In the data rows, 500 means zero.
Here are some points, each followed by its number:
539 581 682 444 530 485 567 507 561 446 578 395 585 276 333 477 474 486 520 827 453 381 577 537 318 637 429 649 480 510 464 583 0
402 478 544 692 566 418 525 501 465 241 422 564 415 759 556 870 552 287 601 152 156 339 537 561 730 427 508 457 745 621 654 222 1
455 525 128 569 656 531 270 591 444 410 496 605 428 421 523 486 595 396 413 611 581 617 460 651 347 716 431 576 433 375 805 526 2
736 639 648 523 388 306 342 123 203 440 413 432 323 348 467 272 522 376 592 557 268 408 348 332 554 365 467 774 297 325 655 583 3
566 482 479 315 500 541 636 721 638 509 636 372 734 559 626 747 482 565 178 663 692 354 398 383 492 862 534 569 917 578 485 489 4
441 576 405 580 525 588 515 448 478 462 482 608 552 534 695 442 555 470 521 449 460 440 473 541 608 293 470 497 484 622 432 460 5
456 486 178 675 476 399 437 548 491 374 607 801 430 772 651 492 519 574 401 363 444 464 419 605 552 455 565 583 620 516 656 479 6
445 555 285 587 565 433 437 591 495 393 623 780 423 736 698 495 558 543 325 404 423 469 424 602 571 399 594 526 702 579 666 416 7
556 463 550 504 520 438 477 324 432 503 420 434 327 439 423 325 428 255 618 505 494 581 521 401 397 440 492 536 408 348 562 568 8
473 384 593 649 756 559 507 569 531 481 487 327 420 717 389 656 495 393 550 342 262 459 639 532 669 404 623 390 503 562 460 452 9
346 575 574 240 653 472 387 581 611 693 428 320 270 594 304 634 554 628 295 559 543 448 424 566 544 583 552 346 609 473 634  86 10
314 406 361 673 622 464 505 493 427 338 633 581 398 723 614 618 392 550 525 305 437 464 491 439 598 487 715 538 600 517 658 540 11
549 250 479 436 448 552 425 651 331 553 492 423 511 647 498 580 492 652 406 609 704 524 488 551 529 437 596 321 404 398 484 701 12
505 307 462 798 439 575 561 519 408 612 470 486 488 448 614 448 584 178 533 369 430 483 361 751 538 231 453 454 593 641 365 345 13
456 520 482 551 491 674 610 479 559 479 577 575 650 356 433 695 441 521 452 639 441 423 418 479 413 611 496 576 506 513 470 655 14
556 469 506 554 670 493 933 784 470 565 607 733 719 351 403 885 405 702 418 872 628 525 406 503 388 878 275 411 650 536 449 700 15
531 574 619 699 554 556 673 400 589 422 528 550 680 276 362 518 328 634 575 540 409 491 503 471 363 548 485 626 372 550 573 685 16
New points follow, each followed by the numbers of its five nearest points above by angle, seen from the average point of the numbered points, nearest first.
645 558 616 471 446 564 479 626 504 433 518 431 658 489 548 537 514 657 450 609 472 568 489 439 474 712 544 453 617 502 498 559 4 0 15 14 12
539 481 576 709 466 494 644 668 491 720 595 622 591 645 456 581 542 387 529 686 475 507 487 588 444 618 331 516 516 610 324 491 15 13 0 14 4
573 533 685 371 493 614 510 498 534 454 542 276 673 478 509 406 531 576 489 375 617 545 474 468 695 563 615 502 489 428 473 510 12 4 0 10 8
384 599 445 420 586 504 348 376 483 440 391 529 439 325 632 316 594 295 529 530 561 566 548 436 342 542 406 480 421 471 608 329 8 2 3 5 0
556 392 450 472 436 446 417 433 495 531 400 324 420 501 481 442 545 448 587 380 498 550 493 471 527 438 618 422 521 396 481 620 8 12 3 9 13
525 466 521 565 452 352 383 590 651 590 511 511 476 410 407 335 548 594 463 551 606 441 445 544 571 317 428 559 350 601 331 388 5 13 0 8 3
436 537 544 303 263 396 459 618 647 676 518 326 553 434 291 529 553 593 483 569 681 457 436 595 603 407 439 540 317 508 447 386 10 12 0 8 4
608 434 482 591 470 524 503 456 481 525 617 586 459 445 519 501 502 458 620 527 496 573 394 554 490 556 557 503 386 448 549 634 8 3 16 12 14
460 498 475 598 514 606 595 407 485 508 502 656 687 415 484 717 375 467 493 431 450 501 404 470 508 549 534 615 437 634 468 544 14 16 15 5 0
645 560 635 411 384 404 462 325 563 573 487 514 324 724 338 449 544 474 428 462 288 381 548 351 534 318 411 429 334 527 422 512 3 8 9 5 10
445 547 622 289 468 517 483 563 584 565 552 470 464 697 410 535 485 667 439 463 516 538 654 381 445 673 395 391 657 530 363 472 10 4 12 0 15
478 311 305 434 560 414 532 703 359 470 407 566 389 713 542 574 487 466 439 510 664 582 414 601 567 546 538 513 590 409 591 576 12 6 2 7 11
534 519 561 585 594 650 589 523 545 432 630 508 539 279 385 643 461 511 535 795 396 451 515 506 247 566 431 606 463 444 581 620 0 14 16 15 2
575 587 523 354 252 554 492 436 630 623 180 530 421 471 690 474 642 436 679 416 556 638 620 518 592 413 573 458 452 600 270 347 5 13 8 3 10
